In the rows, 128 means zero.
R: a few groups of rows, each row roughly a mix of its group's hidden directions:
R (156 x 11):
[[101 149 176  99 139 139 103 157  95 135 162]
 [139  95 145 173 132 141 106 116  99 180 150]
 [139 141 136  84 172 126 163 123 128 157  82]
 [116 143 124 105  97 158 138 185  89 103 119]
 [104 135 112  90 114 135  99  64 148 109 116]
 [190 138 127 139 125 111 142 142 130 154 181]
 [128 122 104  86 187 104 138 128 107 162 142]
 [119 112 168 118 100 165 111 159  83 113 155]
 [130 146 131 153 136 142 130  92 158 140 198]
 [100 118  60 137 148 164 131 120 156 117 117]
 [137  95 110 113  98 103 110 145  93 164  83]
 [165 155 108  96 153 134 163  81 130 111 148]
 [ 86 162 122 128 116 112 181 163 114 110 108]
 [125 121 149 120 180 123 122 151 130 161 187]
 [114 115 119  56 152 138 130 135 106 127 167]
 [141 157 181  94 163 121 118 110 158 125 155]
 [133 125  71 119 114 156 169  95 141 156 111]
 [109 159 105  81 141 128 155  95 175 125 126]
 [134 179 152 122  74 117 168 113 115 133 118]
 [ 76 139  90 155 107 146 136 174 145 119 135]
 [ 98 158 149 120 181 165 149 139 163 120 131]
 [ 93 171 157 128  86 110 117 168 104 125 139]
 [121 128 171 129 115  87 128 126 127 172 180]
 [181 117  85 110 132 106 168  99 137 111 133]
 [ 90 178 177 123 137 139 105 117 157 110 134]
 [110 140 178  85 141 135 102  96  95 107 116]
 [117 123  84 135  96 104 124 121 109 117  64]
 [122 136 153  73 122 147 124 172  92  98 139]
 [148 126  66 127 128 109 188 130 124 116 128]
 [101 143  87 100 160 107 123 171 100 101 124]
 [146 118 102 119  86 160 111  68 119 107 135]
 [ 88 150 108 109 100 125  96 145 164 125  83]
 [138 128 135 180  93 115 108  94 131 174 106]
 [107 131 118 161 136 132  91 154 135 171 179]
 [129 111 123 113 190 130 153 110 137 107  79]
 [ 95 183 140 152  90 136  94 114 112 144 142]
 [115  99 105 189 117 110 117 144 121 175 129]
 [164 124 159 121 102 179 103 117 102 115  94]
 [154 123 117  72 118 161 161 106 119  88 129]
 [ 88 118  87 127 117 162 130  87 158  96 120]
 [ 81 150 156 115 150  88 108 112 152 156 103]
 [102 122 195 122 123 146  90 156 115 129 109]
 [116 178 139 151 132 148 128 133 107  76  89]
 [198 114 150 108 141  95 116 114 151 117 142]
 [160 114 103 141 161 151 116 138 145  81 173]
 [155 156 149 127 145 123 116  84 129 175 170]
 [128 164 125 111 151  95 176 156 117 120 172]
 [105 128 124 152 107 136 130 156  74 107  77]
 [153 119 165  89 118  80 147 126 112 142 167]
 [133 138 128 109 129 102  85 102 141  61 129]
 [102 189 141  91 157 145 127 136 158 111 134]
 [174 100 108 181 117 148 129 122 144 150  97]
 [124  78 100 128 159 117 131 174 136 115 169]
 [124 120 188 149 130 161 131 134 124 129  72]
 [143 117 131 153 111 167 173 157 113 178 130]
 [ 99  96 133 106 154 125  88 117 181 105 112]
 [160 149 104 147 156  93  95 147 111 156  90]
 [ 61 160  98 156 123 109 134 115 152 130 119]
 [ 98 140 148 128 180  87 132 143 125 164 160]
 [120 114  92 118 172 129 126 168 132  93 171]
 [112 190  98  95 126 146 133 138 116 135  88]
 [167 118 116  76  87 130 154 133 107 147 101]
 [149 147 124 117  88 164 117 184  99 118 146]
 [172 105 147 134 136 132 137  79 129 127  74]
 [ 69 146 102 125 133 147 154 178 139 140 119]
 [138  97 155 154 168 112 161  93 133 151  93]
 [164 137 100 108 159 141 138 161 145  72 139]
 [169 102 128 116 180 138 136  74 127 118 127]
 [ 91 118 139 152 119  90  92 112  86 156 152]
 [153 128 149 126 128 163 160 177 111 117 176]
 [113 115 152 146 180 112 131 184 133 159 131]
 [129  96 127 129 191 134 150 104 147 123  84]
 [100 140 142 103 151 158 133 105  76 126 172]
 [148 143 123 149 122 156  95  88 110  72 147]
 [ 93 125 152 134 135 157 129 159  63 151 124]
 [126 144 112 197 112 126 146 151 168 147 126]
 [133 122  77 192 103 144 147 138 128 112 133]
 [160 101 136 114 139 156  79  75 118 137 132]
 [157 137  62 109 122 125 150 121 105 124 169]
 [ 77 140 168 110 154  94 111 166 119 131 123]
 [151 106 109 129  90 160  98 107 139  86  91]
 [118 168  88 144 109 131 118 184 156 109 136]
 [139 127 127 124  60 162 122 114 115 103  91]
 [149 117 102 192 137 119 138 114 153 172 135]
 [108 150  79 106 129 107 156  87 152 143  98]
 [165 114 114 110  99 136  71 116 102 134 165]
 [111 130 169 129 143 114 133 198  99 125 144]
 [171 162  95 123 140 141 132 121 101  75 109]
 [ 95 150 139  74 116 110 110 162 119  97 156]
 [ 99 132 110  97 110 114 102 175 176 140 149]
 [134 145  64 125 142 117 162  85 116 130 151]
 [ 65 133 160 138 151 137 137 100 144 110 162]
 [136 120 163 126  92 141  81 135 119  75 109]
 [175 117 101 137  88 164 126  92 137  97 122]
 [162 122 122 117  86 127 140 188  92 116 134]
 [ 80 102 157 145 149  94 137 141 144 169 150]
 [126 146  99  95  92 149 147 100 158 105  86]
 [109 122 140 177  84 143 118 141 146 107  81]
 [131 155 151 146 167  68 141 165 138 128 136]
 [195 107  97 123 129 102 136 123 139 136 167]
 [147 193 107 128 119 153 154 109 106 131 162]
 [145 133 110 119 140 113 149 187 133  71 121]
 [ 90 136 161  88 175 129 123 149 148 132 161]
 [183 127 133 150 106 161 137 139 180 145 120]
 [ 95 101  78 126 132 142 165 146 163 155 142]
 [ 88 167 164 124 158  98 150 144 151 123  99]
 [161  96 135 116 146 103 158 167 139 114  78]
 [152 177 157 151  99 101 169 117 137 151 118]
 [129 119 205 112 128 125 101 161 139 121 119]
 [135 156 117 124  80 138 117 170 129 104 178]
 [108 100 109 143  98 121 120 108 172 141  72]
 [ 88 102 102 114 152 127 134 159  77 146 154]
 [148 111 116 135 146 162 113  60 116 157 144]
 [107 132 152  93 157 126 166 103 129  85  91]
 [127  94 135  94 176 104 160 131 123  84 117]
 [164 147 107 131 135 133 113 105 115 175  72]
 [144 120 117 120 119 116  95 144 126  50 114]
 [ 76 117 141 103 143 127 153 154 163 168 108]
 [159 121 135 122  77 175 122 135 122  79 122]
 [116 107 116 190 100 133 143 122  96 148  91]
 [114 135 102 138 102 136 173 130 115 100  67]
 [129 109 137 169  75 117 105 131 112 112  80]
 [115  91 146 120 148 130 167 106 148 157  74]
 [125 100 135 179 155  94 133 117 161 170 128]
 [ 90 143 192 117 152 143 110 140 100 144 137]
 [127 126 116  91 141 135  96 114 164  64 128]
 [129 130 146 162 161  97 127 111 117 183 165]
 [144 149  86 177 132 157 159 104 104 106 119]
 [162 106 160 130 123 125 142  78 125 117  74]
 [106 134 114 124 128 142 142 171  94  81  83]
 [106  91 180 133 102 112  89 116 126 133 162]
 [107 133 195 118 142 138 104 116 161 113  96]
 [100 175 165 101 164 135 137 136 170 127 130]
 [135 148 143  70 140 133  95  92 136 100 158]
 [148  96 147 120 160 125 154 100 138 161 182]
 [177 130 121 116 127 126 135 146 128  59 101]
 [117 121 171 149 156 123 172 164 151 112  96]
 [148 100 119 169 146 125  93  83 107 144  94]
 [ 84 135  67 150 109 161 137 133 131 134 152]
 [138 115 141 147  80 110 134 163 137 135  68]
 [ 90 109 164 133 159 135 178 155 111 155 126]
 [130 116 182 131 162 118 166 140 134 123  80]
 [117  99 175 137 148 130  81  90 147 144 107]
 [154 109  94 116 107 147 102 110 112  66 141]
 [167  98 123  70 149 125 160 113 117 126 155]
 [178 106 165 147 119 126 146 123 173 161 134]
 [130 149  95 184 106 125 135 170 165 122 131]
 [113 129 174 124 172 139 137 165 143 159 164]
 [ 99  89 122 136 128 137 164 137  92 142  74]
 [143 113 155 158 124 136 134 149 173  77 161]
 [ 74 146 107 132 104 117 152 169 136 101  98]
 [ 99 156 126  91 137 152 144 108 131 164 181]
 [151 114 159 181 137 123 158 101 152 120  90]
 [111  87 129 165 117 127 159 161  83 150 108]
 [131  78 142 159 110 130 104  81 106 113 157]
 [135 131 108  97  85 172 140 122 148  91  94]]
the two rows of each list that fit no group, in list order (the others fit one group, some only roughly):
  * Z_582: [ 96 104 112 169 155 141  97 113 109  87 102]
  * Z_862: [124  77 174 112 121 114 109 110  93 129  92]
  * Z_284: [131 162 100 132 113  86 148  68 122 148 128]
  * Z_751: [118 120 123  83 151 161 164 105 143 153 171]
  * Z_994: [124 133  92 173 115 119 158 148 138  75 104]
  * Z_738: [168 104 121 115 154  76 116 149  95 153 143]
  * Z_301: [147 120 162 171 149 123  73 142 112 158 118]
  * Z_546: [ 89 100 113 134 119 168 125 108 131 160 180]
  * Z_798: [141  95 118 173 113 154  92 105 137 127 175]
  * Z_944: [ 84 140 125  86 106 121 137 134 110 183 149]
  * Z_573: [ 99 152 107 122  85 115 100 135  87 170 142]
  * Z_813: [118 153 126 140 143  72 124  81 108 154 156]
  * Z_189: [121 100 183 116 146 134 111  74 111 113 146]
  * Z_937: [138 123 132 154 146 134 168 171 102 108  77]
 : Z_994, Z_301
  * Z_949: [130 146 114 114  83 152 192 132 101 142 137]
  * Z_671: [145 150 112 160 105 108 116 133 193 158 137]
  * Z_403: [122 127  96 152 182 107 107 156 124  82 132]
  * Z_602: [120 170 109 176 139 143 169 119 167 140 116]
  * Z_406: [161 134 118 142 145 135 148 115 181 115 183]
  * Z_458: [ 88 131 106 169  87 117 148 126  99 168 129]
  * Z_811: [104 118 119 167 186 138 163 144 112 125  98]
  * Z_508: [108  77 100 142 155 120 115 110  97 172 115]
  * Z_199: [133 124  98 150 141 119 181 181 126 152 105]
  * Z_311: [128  95  92 152 167 162 128 106 144 158  94]
  * Z_739: [141 156 113 140 166 135 138 140 151  85  73]
  * Z_374: [113  93 139  83 129  90 132 121  81  97 115]
  * Z_514: [ 77 124 117 109 158 121 142 128 116 191 132]
  * Z_825: [180 131 169 147 144 122 128  98 105  85 131]
  * Z_736: [149 130 172 142  99 154 104 115 171 142  89]
 : Z_458, Z_811
  * Z_151: [110 101 154 157 107 113 108 116 180 138 170]
  * Z_780: [155 161 162 110 132  90 154 169 162 124 116]
  * Z_968: [120 149 175 126 111 101  98 121 177 140  93]
  * Z_260: [130 115 123 133 110 179 128  97 167 158  84]
  * Z_664: [151 104  80 175 123 135 165 127 136 119 162]
  * Z_730: [131 139 119 129  59 133 126  93  93 116 102]
  * Z_320: [136 124 104 137 143 148 141  79 172 178 123]
  * Z_86: [108 187 136 132 129 160 111 111 107  93 162]
  * Z_280: [166 170 129 100 111 149 163 108  86 116 137]
  * Z_734: [143  76 158 146  87 140 103 102 153 106 130]
  * Z_593: [ 85 102  87 109 114 162 137 119  90 107 107]
  * Z_351: [172 140 200 131 141 110 138 135 142 138 143]
  * Z_888: [121 109 150 158 161  92 179 154 154 114 134]
 : Z_734, Z_888
  * Z_236: [105 137 128 137  85 127  98 109  92 148 181]
  * Z_135: [136  81 150 146 128 153  74 157 113 154 132]
  * Z_212: [ 85 117  94  93 149 129  88 112 112 129 166]
  * Z_323: [125 119 167 153  91 106 123 147 156 182 140]
  * Z_781: [137 105 123  90 135 116 139 134 135 205 133]
  * Z_897: [ 92 127 105 101 135 129 118 108  83 177 159]
  * Z_886: [102 103 125  95 139 124 131 142 187 126 173]
  * Z_759: [153 152 187 127 102 134 149  85 149 123 113]
  * Z_288: [170 108 158 173 133 168 162 141 146 123 126]
  * Z_295: [149 127 174 103 120  87  97 138 171 146 144]
  * Z_230: [172 133 150 149 122 169 115  97  82 113 144]
  * Z_97: [118 118 123  83 130 112 140 134 108 168 189]
 : Z_288, Z_230
  * Z_77: [105 129  90 170 157 138 141 164 107 102 163]
  * Z_693: [ 98 166 100 122 125 183 132 149 161 151 119]
  * Z_369: [178 101 120 116 109  99  82 123 144 131 164]
  * Z_399: [ 80 147 147  76 146 114 101 101 139 115 146]
  * Z_948: [ 75 122 109 144 161 112  86 118  89 142 128]
  * Z_498: [ 81 103 127 178 129 129  91  97 103 122 123]
  * Z_268: [152 102 102 125 146  98 136 190 141 159 119]
  * Z_564: [118 120 114 150 116 115 120 167 135  59 100]
  * Z_483: [184 125 174 118 104 136 166 121 128 157 135]
  * Z_439: [144 127 146 120 151 130 120  50 101 112 127]
  * Z_695: [141  89 128 167 153 101 113 169 158 158 134]
  * Z_820: [120 189 158 111 149 134 113 135 150  81 131]
  * Z_40: [127 106 132 100 133 132 124  70  89 173 141]
  * Z_821: [ 89  74 167 146 110 121 142 149 135 109 101]
 : Z_77, Z_483
  * Z_920: [130 124  77 154  90 121 110 135 182 138 137]
  * Z_200: [120  90 172 131  94 169 121 122 117 128  85]
  * Z_291: [ 91 107  98 139 117 121 112 125 115 167  70]
  * Z_145: [155  77 146  84 126 104 132 162  96 123 126]
  * Z_17: [125 122 100 129  72 156 100 151 167 120 100]
  * Z_227: [125 131 111 165 109 125  97 167 124  73 100]
  * Z_427: [109 112  98  81 109  95 126 139  93  87 138]
  * Z_699: [134  81 107 132 126 163 114 107 128 123  67]
  * Z_924: [142 142 143 161 156 147 185 153 111  95 142]
  * Z_168: [152  97 173 139 105  90 126  94 100 107 111]
 : Z_200, Z_17
  * Z_93: [166  81 111  85 106 127 151 128 101 101 140]
  * Z_362: [174  94 134 136 121 123 113  91  73 115 115]
  * Z_353: [131  94 124 168 158 109  84 111 154 154 100]
  * Z_455: [110  98 133 131 164  68 109 134  91 127 149]
  * Z_687: [142 105 123 114 135 144 142 129  80  62 110]
  * Z_289: [106 160 118 144 132 134  89  81  95 167 137]
  * Z_379: [ 72 106 119 122  89 129  92 151 141 128 162]
  * Z_696: [121  90 124 157 159 151 120  89 140 169 162]
  * Z_810: [150 158 112  94 163 109 137 152 125 108  74]
  * Z_465: [139 129 104 151  97 192 148  91 124 128 110]
  * Z_354: [ 99 142 112 105 175 108 137 132 178 137  92]
  * Z_572: [104 111 140 122 136 113 148 196 170 140 117]
  * Z_837: [155 110 126 134 105 151 132 139  90 153  64]
  * Z_981: [ 79 120  91  87 127 134 134 177 126 136 110]
 : Z_465, Z_837
  * Z_488: [110 100  81 123 113 148 116  93  79 144 145]
  * Z_103: [ 87  93 167 147 125 141  91 126 116  91 104]
  * Z_457: [191 134 120 132 158 122 103 123 134 136 180]
  * Z_878: [117 120 143 171 167 106 188 112 143 136 135]
  * Z_70: [111 128 102 149 111 112  69  95 125 157 159]
  * Z_48: [ 88 142 108  67 108 165 148 121 136 124 115]
  * Z_814: [117 138  92  58 144 125 116 148 153 151 126]
  * Z_85: [141  93 182 124 157 121 131 168 166 127 117]
  * Z_343: [175 115 126 133 148 133 161  95  91 104  91]
  * Z_431: [119 114 147  79 178 107 151 117 100 122 158]
 : Z_103, Z_878
  * Z_674: [132 161 118 132  84  96 102 180 100 124 131]
  * Z_553: [140 126 148  94 117 104  75 100 152 156 161]
  * Z_384: [165 108 104  98 138  98  84 158 145 156 140]
  * Z_909: [ 55 132 159 114 129 116 143 102 115 149 142]
  * Z_608: [162 111 111 112 163 163 102 138 114  83  99]
  * Z_755: [ 95 156 122 122  78 165 131 138 126  79 131]
  * Z_179: [ 80 158 161 126 140 147 144 104 149 111  83]
  * Z_934: [140 124 149 147 142  71 112  97 148 166 158]
  * Z_437: [120 144  97 162  96 145  84 117 101 152  93]
  * Z_18: [108  91  80 137 113 127 106 139  93 173 116]
  * Z_950: [177 169 142 113  99  90 126 144 115 161 123]
  * Z_519: [118  86  53 138 121 141 114 122 133 134 111]
  * Z_986: [ 99 136 136 124 129 119  93  93 195 110 122]
 : Z_384, Z_608
